Families of rows that turns and mirrors carry onto each other, the same ones carrying the whole set onto itself: the rest of each named row's family, in list order:
5 families of 3 rows:
zomu: [ 28 -22  -9   5  -5 -11  49  18  38 -22  26 -16  33 -43]
mulo: [ 70 -14   6   6   4 -41  38  -2   1 -16 -13  -2  38 -38]
kefu: [ 40  22   2 -10  21 -26  21  44  10 -19  59  12   9 -10]
tet: [ 20  -2 -51  -3  -6 -66  32  20  41  -4 -18  53  14  44]
nas: [ 51   2 -14   9   6 -30  19  67   9 -43  11 -22  10 -18]
Sanek: [ 22  39 -34 -38  13 -58  42  20  13 -24 -10  37 -17  -8]
Mebu: [ 45  13 -16  -1 -10 -63  62  63  36 -11   3  17  30   0]
nifel: [ 57 -42 -18  22  -3 -46  19 -21  18  -3 -28  24  45  12]
pira: [ 20   7 -48 -16  24 -30 -14  11  -3 -49 -13  16 -31   8]
Pereg: [ 34 -17 -18  20   4 -33   6  38  37   0  49  34  33  44]
Dol: [ 13  12 -32 -20  29 -28  -9  -2  11 -16  37  50 -12  30]
kozam: [  0  -8 -37 -25  14 -10  22 -33  22 -30   6  14  -9 -29]
namum: [ 34 -37 -46  31  -4 -38  -8  40  32 -27  -9  14  20  46]
bano: [ 47 -10 -20 -13  18 -40  14 -44  -7 -21 -31  25   9 -17]
pudef: [  8 -50 -43  17 -10 -17  22 -15  55  -8   5  20  32  14]

Which other rows belong to the same family as nifel? mulo, bano
Which other rows belong to the same family as pudef? zomu, kozam
Which other rows belong to the same family as nas? pira, namum
Which other rows belong to the same family as tet? Sanek, Mebu

